128 stands for zero in the data rows.
Each row has a hidden score. How much does it go up from the first row of each pair to the second? 10 means little or no change, 20 a big rise and 0 a big fall. The score is a weighted sum of the row's numbers plus the product of two more (or one squared), each taken from its middle value.
[164  65 133 154 170  65 160 103 157  86 132 148 122 173 156]
[144 176 159 115 197  98 108  98  68 125 164 134 106 116 109] -> 9
[127 131 137 107  93 147 129 140 148 139 124 109 119 114 131]
[ 90 161 128 135 162 124 140 138  92 157 162 147 151 126 105] -> 12
[137 136 146 151 114 143 134 170  93  65 143 162 146 145 165]
[154 159 137 130 145 127 112 144  84  85 150 131 159 142 115] -> 16
[111  98 123 144 162 103 137  90 152 141  80 135 127 137 143]
[133 140 133 124 119 129 100 113 121 149 146 125  89 122 114] -> 13
[118 152  97 163 153 107 129 155  69  95 166 172 128 168 125]
[126 152 124 123 125 137 132 156  99 121 162 137 140 121 120] -> 11
[138 136 153 104 112 144 116 133 115 115 133 103 149 114 129]
[124 121 154 107 130 132 139  84 144 138  96 122  96 128 143] -> 12
[230 167 183  63   6 233 103 196 103  73 139  21 119  92  86]
[ 89 169 141 106 131 138 115 147 101 161 157 148 112  82 138] -> 11
[120 110  93 207 153  97 124 122 101 106 169 183 124 177 116]
[125 137  95 139 145  81 157 141  98  85 152 153  96 163 121] -> 2
[139 105 129 157 149 110 132  98 119 123 139 135 138 133 128]
[115 168 130 138 102 137 109 168  92 124 172 147 130  99 131] -> 8
[131 163 126 139 168  83 160 153  65  72 180 177 140 139 135]
[145 112 129 123  73 180 101 101 201 156  82  46 129 112 116] -> 5
[ 89  89 156 123 138 148  89 105 148 159  82 125  74 124 136]
[119 141 167  92 123 170 108 112 139 160 109  81 111  95 125] -> 13
[155  95 163 124 105 127 151 135 132  85 110 131 121 130 167]
[ 89 102 122 153 151  99 118  97 167 162  75 142 114 136 153] -> 12
[134 135 153 117 105 146  90 164  92 122 149 143 133 121 135]
[131 158 134  85 102 150 124 124 136 144 140 102 155 104 107] -> 11
[138 125 115 112 100 142 134 157 120 115 147 119 134 119 113]
[133 165 118 150 118 136 123 171  86  83 187 166 149 147 137] -> 15
[125 127 128 164 121 148 135 141 128 105 134 130 119 156 133]
[124 108 144 108 151 113 154  95 147 139  80 122 103 144 135] -> 13
[111  94 102 169 148  66 138 109 149 103 116 156 147 150 158]
[123 126 123 128 121 140 132 128 131 140 136 112 107 132 116] -> 9
[146 129 106 149 122 119 140 123 149 123 120 126 132 129 138]
[131 102  90 181 126 103 150 140 130  98 172 173 125 155 106] -> 10
[134 162  89 140 120 122 167 174  83  72 166 159 137 160  94]
[134  89 126 139  91 157 127 141 144 138 126 125 103 138 128] -> 11
[119 133 137 162 149 119 104 109 114 143 140 157 131 125 118]
[113 127 121 137 114 113 147 140 124 115 142 170 111 147 142] -> 9
[138 143 138 123  82 183 118 152 118 118 125 100 135 135 129]
[120 130 146 100 114 142  99 108 143 165 108  99 118 107 135] -> 11
[111 129 116 112 114 117 150 139 115 128 134 142 102 128 133]
[103 107 132 178 148  83 145 100 157 139 104 124 122 144 134] -> 14
[110 126  79 174 167  78 133 143  89 109 168 188 111 147 133]
[ 98 120  96 105 156 101 142 124 138 148 132 162 128 119 124] -> 13
[113 107 137 102 126 141 114 107 148 157  99 126 109 133 126]
[117 111 126 154  96 139 118 152 138 104 137 151 137 132 136] -> 6
[155 107 167  92 102 185 107 114 139 142  88 101 105 106 146]
[130  83 128 108 135 130 139  94 158 130 107 111 103 118 136] -> 8
[157  96 192  77 107 174 116 110 168 148  73  77 106 104 138]
[136 129 153 115 128 113 135 144 130 105 126 130 153 114 149] -> 11
[129 101 113 187 108 133 131 141 140 108 130 143 141 163 127]
[186 212 192  53  97 206  92 202  65  82 172  60 137 100 111] -> 14
[126 203 125 133 126 140 128 167  78 116 146  87 156 119 104]
[130  70 131  97 110 123 128  83 196 178  76  95 114 115 110] -> 11
[118 100 147 101 109 140 136 111 172 153  84 114 100 109 154]
[152 141 152  92 125 134 129 139 113 138 130 122 118 108 113] -> 14
[141  99 160 109 137 127 135  73 146 133 101 114  84 127 121]
[ 84 145 133 121 170 117 115  97 120 187 105 132  99 103 143] -> 9
[128 136 156  98 104 149 114 156 132 133 101 105 157  99 141]
[152  50 133 126 151  80 172  71 192 154  89 103 102 146 138] -> 12
[ 81  82  98 189 176  91 132  57 153 189  80 162 102 137 125]
[123 146 151  57 109 154 109 126 132 164 100  77 105  75 122] -> 12
[138  58 160  92 126 122 117  65 180 173  67  91 101 101 136]
[134 132 101 164 115 122 127 169 116  93 169 175 155 119 159] -> 14
[120  97 115 121 146 109 140  82 177 158  70 128 123 126 146]
[126 111 107 141 142 125 122 125 133 131 133 147 103 150 128] -> 11
[ 96 149 112 165 157 114  95 138  93 133 158 160 123 140 132]
[128 147 124 118 151 113 123 142  95 111 140 149 169 126 117] -> 12
[134 131 109 134 141 130 129 124 122 123 140 116 146 145 106]
[187  97 119 119 121 101 147 114 129  65 149 120 104 154 117] -> 7
[135  87 181  94 137 132 115  85 159 140  69  98 110 124 149]
[143 114 115 130 104 156 123 119 141  94 130 107  90 150 126] -> 6
[130  87  93 179 125 106 117  95 189 133 117 153 152 131 131]
[153 131 121 117 112 123 135 155 124  60 142 134 181 144 152] -> 13
[107 173 124 148 137 132 105 134  80 147 170 153 138 116 105]
[ 67 122 114 144 158  80 161 116 127 157 153 202 134 122 145] -> 9
[133 152 135 127 120 113 121 135 103 134 155 134  92 115 110]
[109 151  83 149 170  90 134 104 112 142 160 174 123 135 120] -> 12
[136 171 162  58 115 150 110 148 125 180 120  99 130  74 125]
[165 145 159 123  90 165 133 162  85  61 144 118 135 138 117] -> 1
[109 141  92 142 164 112 118 128 120 134 138 148 161 147 117]
[113 109  97 124 158  89 142 100 135 132 142 157 136 127 108] -> 5
[110 146 103 129 200  65 130  77 118 159 124 165 117 141 115]
[137  88  70 161 129  86 121  82 189 139 144 117 127 146  97] -> 6
[ 97 182 123 127 174  93 142 177  69 133 192 189 156 111 147]
[126 160 147 125 124 171  90 165  96 103 120 155 141 124 135] -> 7
[151  57 166  45 124 127 136  81 173 163  48  98  71 112 147]
[117 129 119 143 115 122 131 162 108 107 170 150 140 122 133] -> 5
[124 134 140  99 142 115 130 104 134 151 133 108 113 108 116]
[122  88 127 108 153 107 127  88 174 150  62 111 115 131 144] -> 9
[105 162 104 189 156 134 110 145 101 109 158 166 150 152 131]
[189 110 160  78  80 129 135 134 130 113 153  84 130  87 142] -> 6
[ 93  77  87 178 199  45 140  59 149 142 123 193 136 163 152]
[117 115 121 127 116 131 130 128 145 122 129 108 143 141 113] -> 8
[154 181 167 111 103 198 106 180  77  73 126 116 181 126 131]
[140 154 166 102  85 179  89 152 130 144 120 102 112  95 122] -> 10
[118 129 115 113 122  88 129 112 112 117 157 151 112 109 121]
[143 148 116 125 133 130 137 149 108 114 140 119 134 157 109] -> 18
[ 97 148 154 124 133 155  97 126 119 189 138 111 109  97 114]
[110 135 110 141 161  86 153 143  95 124 167 179 131 145 130] -> 11
[160 136 170  46  73 192  99 155 163 153  97  54 152  84 144]
[116 127 131 123 173 103 135 127 101 135 156 144 113 132 130] -> 8
[117  65  90 148 179  76 159  73 172 153  78 149 130 165 144]
[164 128 162 119  63 190 105 143 140  92 124  81 144 115 123] -> 5
[100 125 124 148 142 109 126 116 137 115 111 133 123 144 140]
[141 120 155 104 111 174 116 130 142 134  96  88 121 118 132] -> 11
[119 127 128 135 116 147 115 109 136 150 110 106 105 135 111]
[ 78  72 101 149 158  83 140  84 159 189 132 170  96 122 140] -> 9
[134 109 137 143 141 130 140 110 133 133 103 141 133 134 146]
[115 104 128 102 173  79 151  85 161 178  91 131 112 116 120] -> 14
[111 156 135 142 124 166 103 130 108 159 125 126  92 127 127]
[148 112 121 137 153  91 129  97 106  86 153 154 101 145 106] -> 9
[121 173 127 174 113 164  89 190  76  98 199 161 126 131 117]
[148  61  94 157 130 103 141 135 148 110 125 151 120 156 138] -> 8
[128 176 136 178 152 142 126 184  70  66 163 150 136 189 152]
[145  93 101 134 108 100 158 111 167 112 129 124 118 165 112] -> 8
[117 101 119 139 121 120 127 115 148 133 147 134 118 131 135]
[134 154 123 142  88 157 126 169  79  80 176 165 115 128 126] -> 8
[ 99  98 153  95 143 157 131 107 185 169  25 107 136 106 185]
[121 138  97  98 115 120 139 124 150 135 120 107 165 118 106] -> 12
[159 114 146 133 127 115 124 114 112 107 154 126 115 142 116]
[148 133  94 162 117 113 166 166  87  73 184 174 167 167 128] -> 9
[149 113 164  87  95 159 154 112 150 141  86 121 113  87 136]
[157 146 171  88 127 144 104 103 116 138 111  81  82 111 114] -> 9
[189 124 142 111  75 169 146 168 115  50 122  95 127 144 141]
[129 122 121 143 150 113 130 140 103 109 139 169 141 140 134] -> 15
[117 116 117 148 144  99 161 134 116  96 148 165 112 157 154]
[183 121 148 100  99 152 122 137 146 111 118  66 140 115 135] -> 13
[ 94 181 109 146 149 115 115 172  60 136 205 175 140 126 113]
[118 126 139 123 137 123 140 112 137 133 104 124 119 123 151] -> 7
[119 134 118 103 119 130 116  90 153 171 101 104 116  99  88]
[138 124 140  96 114 147 148 130 142 136 102  96 137 116 126] -> 11
[166 128 158 110  94 149 124 161 101 104 156 128 109 129 130]
[ 72 152 134 117 158 104 131 105 109 187 137 143  97 102 123] -> 6
[195  69  97  98 127 102 157  77 202 118  76 102 144 136 120]
[112 151 149 143 112 155 127 158 109 144 122 131 120 124 116] -> 9
[114 155 131  92 134 132 116 122 116 175 127 109 141  92 125]
[148 140 140  86 115 157 124 139 112 121 119  98 130 121 109] -> 9
[ 81 149 141  90 139 130 128 119 121 180 129 140 114 104 113]
[117  78 113 156 136 119 111 111 165 144 110 135 122 139 134] -> 7
[124 128 111 144 102 134 131 130 132 125 126 122 140 137 113]
[120 110  71 183 177  88 124 112 138 122 126 147 146 146 124] -> 14
[171 170 144  72  67 165 122 174  80  90 155  98 124 101 106]
[105 169 106 119 144 133 142 168 102 136 146 152 110 138 127] -> 15
[147 106 135 165 136 147 117 135 120 105 134 128 115 172 113]
[141 144 114 141 102 142 134 164 120 120 130 125 132 136 125] -> 8
[104 136 100 147 195  63 158  95 121 115 152 168 142 156 121]
[ 77 166 100 147 169  92 134 142  68 154 170 197  97 139 118] -> 5
[133 153 125 163 146 100 141 174  60  92 183 171 147 153 124]
[139  55 115 154 119 118 120 108 171 133 100 111 114 134 134] -> 4
[143  94 116 149 107 125 132 112 148 111 131 134 125 135 128]
[129 105  96 154 179  90 141  91 160 131  93 143 149 153 139] -> 15
[126 106 112 143 175  84 119  92 135 115 124 125 133 147  97]
[165 139 141 102 146 137 111 105 135 132 101 114 149 112 118] -> 9
[103 177 146 105 153 146 124 147  88 137 146 128 107 118 113]
[104 162 131 138 117 142 127 144 116 114 150 147 130 123 122] -> 9
[153  98  80 127 101 103 136 119 155  99 141 123 143 121 104]
[120 109 114 138 159 108 139 115 125 130 134 136 140 135 119] -> 14
[138 104 150 123 151  98 137 128 134  98 124 127 118 144 142]
[ 61 166 149 161 130 162  99 156 114 164 107 132  89 117 148] -> 4
[162 139 160 103  86 163  95 138 131 132 136  95 140 110 123]
[133  95 106 137 156  96 139 107 144 117 125 143 127 145 132] -> 7
[116 134  92 148 161  95 134 130 122  95 133 165 142 147 134]
[114  57 118 142 122 104 127  74 201 175  78 127 102 119 138] -> 7
[164 146 174  81  55 209 115 159 139 163 117  63  95  80 139]
[180  92 138 116 102 124 154 144 140  67 113  96 152 149 152] -> 8
[127 138 129 122  93 139 114 169 119 132 132 136 149 105 139]
[137 140 167  87 111 160 139 142 129 174 124 100 117  81 121] -> 12
[104 226 145 120 117 167 114 173  60 114 169 142 138 130 118]
[102 110 118 145 169  88 108 105 130 155 127 148 116 147 124] -> 11
[ 99 147 149 143 124 161  98 148 109 121 118 148 133 122 151]
[129  84 149 158 110 172  94 117 161 148  68 105 128 125 135] -> 7
[178 171 150 115 113 136 147 188  34  56 208 165 135 130 109]
[154 113 140 100 148 119 134  77 149 119  95  67 106 129 109] -> 5
[120  82 124  97 136  78 170  52 168 152  90 127  73 133 137]
[172  56  95 150 125 103 143  90 181  83  85 136 162 160 138] -> 6
[ 82 120  94 142 210  59 141  88 134 154 125 178 130 147 109]
[143 131 110 151 141 104 104 129 112 113 159 169 174 122 124] -> 11
[180 158 176  89  56 210 106 196 129 132 141  44 170  91  96]
[139 127 139 155 167 102 129 103 136 120 117 123 153 144 118] -> 10
[133 113  96 123 143  77 150 125 133 128 134 155 117 141 132]
[119  70  98 169 197  53 158  61 159 123 108 180 105 170 153] -> 9
[138 109  99 138 140 109 145 144 116  73 123 144 144 171 149]
[129  72 137  82  80 150 118 101 209 168  60  65 120  98 146] -> 7
[217 159 139 106  36 178  99 178 102  60 203  66 149 121  85]
[148 129 148  92 136 126 151 131 104  97 121 107 105 127 135] -> 5
[ 87 159 116 141 142 137 113 151 123 191 139 123 128 109 108]
[106 169 103 156 133 127 130 140  89 134 165 171 111 139 125] -> 8
[ 98 146 111 124 174  67 148 119 117 145 173 148 107 120 116]
[113 155 152 114 132 142 102 118 128 153 121 101 121  93 129] -> 9
[164 125 178  81 137 136 153 141 114 125 112  94 131 121 148]
[166 115 154 103 103 137 133 138 139 150 121 105 134 110 149] -> 11
[129 115 130 118  93 135 144 130 170  97  83 117 147 131 152]
[133 173 145 121 115 153 122 172  85 121 156 142 139 110 125] -> 13
[124 182 122 141 150 132 119 146  82 130 150 127 144 130  96]
[ 94 146 121 131 144 108 123  89 135 178 130 109  81 134  88] -> 7
[171  99  97 118  79 112 142 143 162 108 154 119 149  98 120]
[129 132  98 153 152  93 142 124 123  86 115 162 159 156 151] -> 13
[116 159 133 171 102 170 117 178  90 121 184 151 124 129 117]
[134 121 113 156 112 135 128 144 126 110 160 135 144 136 125] -> 10
[148 136 156  97  93 179  97 108 142 144  85  92 121 102 115]
[140 149 114  72  69 166 114 112 153 164 125  91 113  95  83] -> 16
[141 100 130 148 104 139 131 135 137 125 143 126 123 129 146]
[152 153 176  90 104 148 103 137 126 139 122  96 137  92 139] -> 15
[137 159 159  93 101 163 119 149  86 125 148 121 132 116 111]
[109 147 138 107 170 114 121 110 107 177 117 126 130  99 112] -> 10
[117 158 146 123 183  87 137 110  96 151 149 141 114 122 107]
[103  79 138 114 138 120 136  50 184 179  66 125 114 109 138] -> 2
[126 103 139 121 150 135 100  83 169 150  61 111 150 122 141]
[152 121 109 146 123 128 121 127 125  86 156 150 137 153 129] -> 14
[110 155 129 173 123 154  97 160 111 123 148 128 149 138 114]
[127 117  93 134 132 127 118 120 171 134 119 100 165 130 113] -> 8
[119 106 128 119 112 129 132 130 129 143 105 110  99 111 142]
[146 134 101 108 143 109 136 117 137 107 107 119 154 136 131] -> 18
[146 115 128 123 103 140 135 136 151 107 117 133 139 129 139]
[167 103 120  88  91 132 143 133 148 106 103 108 117 126 125] -> 8
[124 115 130 160 148 113 152 147 101 112 155 166 150 128 145]
[117 125  75 139 178  67 130  83 150 143 124 159 154 133 119] -> 13
[ 94  94 125 142 162 104 106  78 153 187  94 129 116 110 120]
[ 79 157 103 164 158 122 109 139  84 167 157 174 139 126 136] -> 13
[153 188 196  81   7 246 102 231  80 117 155  82 111  83 135]
[159 143 130 126  90 145 144 182 106  79 165 125 137 134 120] -> 12
[189  58 167  56  47 166 132 118 185  97  90  72 113  96 139]
[149 100 122  92 118 120 136  63 164 163  84  80 108 121  98] -> 13
[152 134 164 108 102 161 100 152 117 121 110 109 116 106 127]
[171  93 144  71  79 158 135 130 171 115  89  63 148 113 130] -> 9
[207  97 107  97  75 148 173 153 153  67 111 102 163 146 139]
[181 149 192  70  64 202 115 160 107 104 102  50 110  90 120] -> 4
[100  96 124 146 155  94 123  93 162 140  95 155 128 132 147]
[137 124 143 126  90 157 127 153 132 107 120 114 141 131 147] -> 9
[166 110 116 130  78 133 134 114 163 125 144 111 121 114 119]
[130  94 122  85 141 123 140 105 155 165  82 121 150 119 119] -> 13
[118 165 155 132  89 166  97 162  92 132 148 123  95 111 117]
[125 116 141 107 134 100 144 124 118 130 131 153 111 111 159] -> 12
[135 111 108 132  94 139 128 158 156 116 132 113 144 124 139]
[ 90 137  90 124 143 113 129 106 127 158 164 146 130 121 109] -> 10
[ 75 119 109 162 153  98 147 137 111 143 175 186 103 133 127]
[ 78 161 138 137 147 145  91 117 111 163 135 147 109 113 129] -> 12
[136 119 121 133 126 139 110 113 160 128  91  85  94 134 103]
[128  88  83 154 170  81 164  87 156 101  96 155 136 177 131] -> 13
[ 95 126 132 138 124 131 113 107 153 126 109 129 104 130 141]
[117 136  85 131 126 109 153 180 107 102 162 150 168 139 117] -> 11
[129  64  88 150 161  88 124  69 196 136  89 129 146 153 122]
[ 91 103 107 150 149 122 118  87 180 162  77  86 139 125 131] -> 7
[110 114 111 125 140 113 124  98 156 163 112 111 100 133 118]
[129  97 108 117 142  95 146  82 187 133  76 106 143 123 138] -> 9
[130 177 157 111  79 202  93 167 121 166 132  84 120 119 145]
[132 193 180  27 123 163 133 157 109 140  99  62 163  83 113] -> 9
[118 128 144 141 149 121 151 150 104 100 106 155 137 131 164]
[138 120 115 116  90 140 121 130 160 158 118  99 123 114 107] -> 13
[134 127 104 135 111 139 139 148 116 151 179 138 114 121 117]
[131 168 142 166 112 155 107 206  71  83 167 162 165 143 143] -> 15
[134 129 123 130 116 138 134 125 123 141 134 130 126 123 108]
[132 151 142 135 131 159 108 149  93 141 137 116 121 129 102] -> 12
[ 89 101 105 172 161 125 103  75 177 202  86 107 121 147 126]
[119 128 105 156 158  94 144 150  91  90 171 185 140 148 132] -> 9
[176 133 132 146 140 112 144 131 123  54 120 137 174 161 133]
[180  67 131 134 100 136 139 136 181  75 100 121 171 135 141] -> 5
[129 102 148  85 114 154  96  81 203 208  73  61  82  92 121]
[103 125 100 122 126 118 120  94 150 167 108 106  83 121 119] -> 6
[143 144 160  96 127 143 121 133 102 150 137 123  97  98 133]
[130 128 131 138 126 127 121 119 130 121 145 132 134 130 117] -> 10
[129 164 122 147 131 123 137 148  72 124 183 145 129 135 109]
[134 129 102 139 148  98 130 149 123 105 141 177 157 146 148] -> 15
[ 82 169 139 138 166 117 115 143  97 147 140 142 128 130 144]
[104 109 114 125 127 118 143 109 154 167  97 130  92 131 117] -> 8
[141 109 100 155 156 108 115 109 127 113 131 130 121 145 123]
[ 97 191 128 127  86 166 116 188  92 116 156 142 146 121 137] -> 9
[ 72 131 102 178 175  86 102 105 122 153 185 216 112 122 143]
[125 106 131 109  91 138 142 113 151 151 116  94 108 117 113] -> 5
[174 123 161 120  86 184 118 169 121 101 137  94 126 133 133]
[ 93 148 106 178 161 102 120 130  99 120 181 204  98 145 126] -> 10
[ 53 156 141 167 130 166  89 136 105 197 104 139 118 113 145]
[116 110  70 163 147  71 151 143 101  99 191 186 129 167 136] -> 10
[ 82 132 135 137 132 132 118 124 126 163  99 110 118 113 133]
[131 133 119 142 147 123 103 110 130 142 124 117 145 136 118] -> 19
[145 165 149  92 104 163 137 159  91 102 145  92 115 123 112]
[158 109 115 131 108 131 128 127 158 103 145 123 165 131 130] -> 15
[138 179 136 121  82 175 112 145 115 113 144  95 152 118 103]
[135 132 112 119 171  86 143 128 123  97 140 138 176 149 120] -> 16
[113 114 173  73  92 187 121 111 164 189  47  69  56 100 154]
[109 112 108 125 135 109 144 101 157 181 107 140 110 127 114] -> 13
[133 108 115 136 119 110 144 125 133 121 143 156 105 143 122]
[168 115  86 118  86 151 114 122 175 132 132  76 169 135 103] -> 12
[115 134 111 182 147 135 130 170  91 103 151 158 121 154 141]
[128 127 160 132 126 165 137 113 151 164  90 104  92 134 131] -> 14
[119 140 107 172 164 104 120 110 121 106 161 136 146 156 117]
[100 146 139 145 151 143 110 105 112 159 158 146  98 131 114] -> 8
[121 144  78 130 109  99 137 149 114 135 170 160 132 120 117]
[ 60 166 120 158 169  98 120 168  62 149 186 203 144 125 127] -> 13
[129 125 161 119  82 177  85 122 162 137  65  80 130  96 151]
[ 67 115 107 113 152 109 131  77 166 210  96 138 111  87 119] -> 14
[121 129 140 125  97 150 122 125 125 125 127  78 133 123 114]
[118 140 137 128 114 156 110 134 113 150 142 125 105 120 119] -> 14
[ 92 126 109 160 126 119  92 129 128 166 164 171  98 115 105]
[140 182 138 117 123 124 146 211  56  95 208 166 143 122 132] -> 11
[111 156 108 183 197  85 136 128  77 102 178 174 161 169 121]
[152 144 123 128 128 126 136 133 102 102 153 127 141 140 102] -> 4
[155 143 126  71 110 153 132 141 117 126 122  91 130 111 118]
[117 165 110 163 114 145 116 159  76 104 176 140 132 154 103] -> 9
[132 163 123 122 120 124 138 174  81  90 203 165 152 117 129]
[102 106 126 170 182 100 127  90 152 128 120 164  88 143 166] -> 7
[ 77 102  87 196 176 100  95 102 154 187 124 183 149 139 137]
[143 123 127 140 141 106 116  99 151 148 127 124 132 117 138] -> 8
[150 153 109 144 103 140 156 208  72  62 197 167 133 173 128]
[106 155 110 175 163 134  92 120 144 187 128 123 140 131 109] -> 18
[123 174 151 147  81 174 111 187  99 134 157 127 124 101 136]
[166 133 131 120  72 146 132 194 126  96 149 110 151 116 128] -> 11
[142  92  91 152 180  67 154  89 158 115 121 169 140 165 153]
[146  98 140  65  43 167 117 105 213 149  91  57 134  81 120] -> 3
[121 141 141  92 124 122 132 127 120 171 133 135  56  92 115]
[155  86 102  91 153  86 155  74 182 154  78 108 134 126 126] -> 10
[160  54  75 149 114  76 167  94 187  88 122 122 138 166 123]
[116 128 126 125 156 135 114  89 161 142  58 132 154 143 145] -> 14
[107 102 112 134 150  76 139 121 136 113 138 157 131 130 139]
[111 166 147 145 113 162 119 158  98 137 142 124 126 119 135] -> 11
[138 164 139 123 125 153 129 173  68  92 156 154 136 137 114]
[121  93 124 148 117 124 112  95 165 168  90 113 119 103 141] -> 4
[176  83 142  94 104 130 151  96 173 128 113  51 102 121 130]
[154 138 136 110 122 138 141 155 128  93 127  96 165 140 136] -> 16
[ 73 117 117 152 178 102 118  80 142 200 104 143  90 126 118]
[ 97 106 119 105 118 156 110  90 161 176  44 111 102 125 128] -> 7
[135 153 130  95 140 115 133 135 103 106 169 150 148 127 134]
[101 151 115 153 140 127 125 113 143 145 122  95 142 148 100] -> 7
[126 151 138 140 127 126 123 122  95 142 151 163 101 123 132]
[156 160 126 157 135 130 142 156  82  76 167 160 153 156 119] -> 12
[149 100 115 164 131 112 132 104 145 126 127 120 129 158 109]
[133 142 155 121  98 156 135 155 137 107 116 131 134 118 151] -> 9
[142 154 133 141 144 139 133 134  83 113 181 139 121 152 113]
[ 78  71  99 163 170  84 124  52 183 177  89 168 120 144 138] -> 5
[171 133 163  97 110 157 144 127 144 126  76  90 140 127 146]
[163  92 133  84 109 113 150 105 156 127 135 104 123 116 114] -> 6
[ 82 112 112 210 114 134 117 147 122 130 130 151 126 150 154]
[112 119 109 155 115  94 150 128 119 135 196 158 108 125 133] -> 10
[133 117 181  64 107 124 122  97 129 161 111  91 104  69 130]
[135 131 101 145 143 139 137 145 135 116 115 131 113 157 137] -> 15
[138 149 154 118  84 172 115 142 133 162 123  74 127  99 131]
[136 161 176  97  91 178 113 137 101 131 110  86 122  94 115] -> 7
[129  89 105 165 142  72 158 138 119 112 161 145 124 153 144]
[178 100 142 103 105 144 131 127 144  96 106  93 138 115 122] -> 9
[114  49  92 117 199  20 161  25 222 163  81 141 137 125 133]
[129 150 101 183 158  80 159 165  67  63 196 183 148 189 121] -> 9
[103 175 140 122 199 100 144 145  56 154 192 167 108 124 129]
[119 158 126 133 157 117 134 107 132 122 111 126 162 146 128] -> 11
[ 81 147 124 213 161 143 101 159  96 140 135 181 134 156 137]
[ 81 115 129 134 191  87 125  76 134 175  85 177  82 127 148] -> 7
[142 159 163 109 126 136 120 134 106 136 160 110 139  91 134]
[ 81 141 122  94 164 116 133 100 151 187  86 107 125 113 137] -> 9
[102 150 109 131 170 101 149 138  97 150 120 149 105 145 127]
[169 185 169 109 100 194 104 206  65  95 161  89 138 117 114] -> 14
[157 152 130 129  81 159 120 157 133  91 154  74 168 127  98]
[ 87 157 147 140  96 193 112 182  96 153 144 108 114 115 119] -> 3
[138 125 107 117 109 123 159 136 136 118 131 112 132 134 128]
[158  99  98  94 151 104 135  49 172 152 102 101 153 121 103] -> 12
[148  68 134 163  65 144 112 112 173 128  91 124 128 118 152]
[144 142 152  91  94 162 109 128 116 144 141  78 117 104  98] -> 15
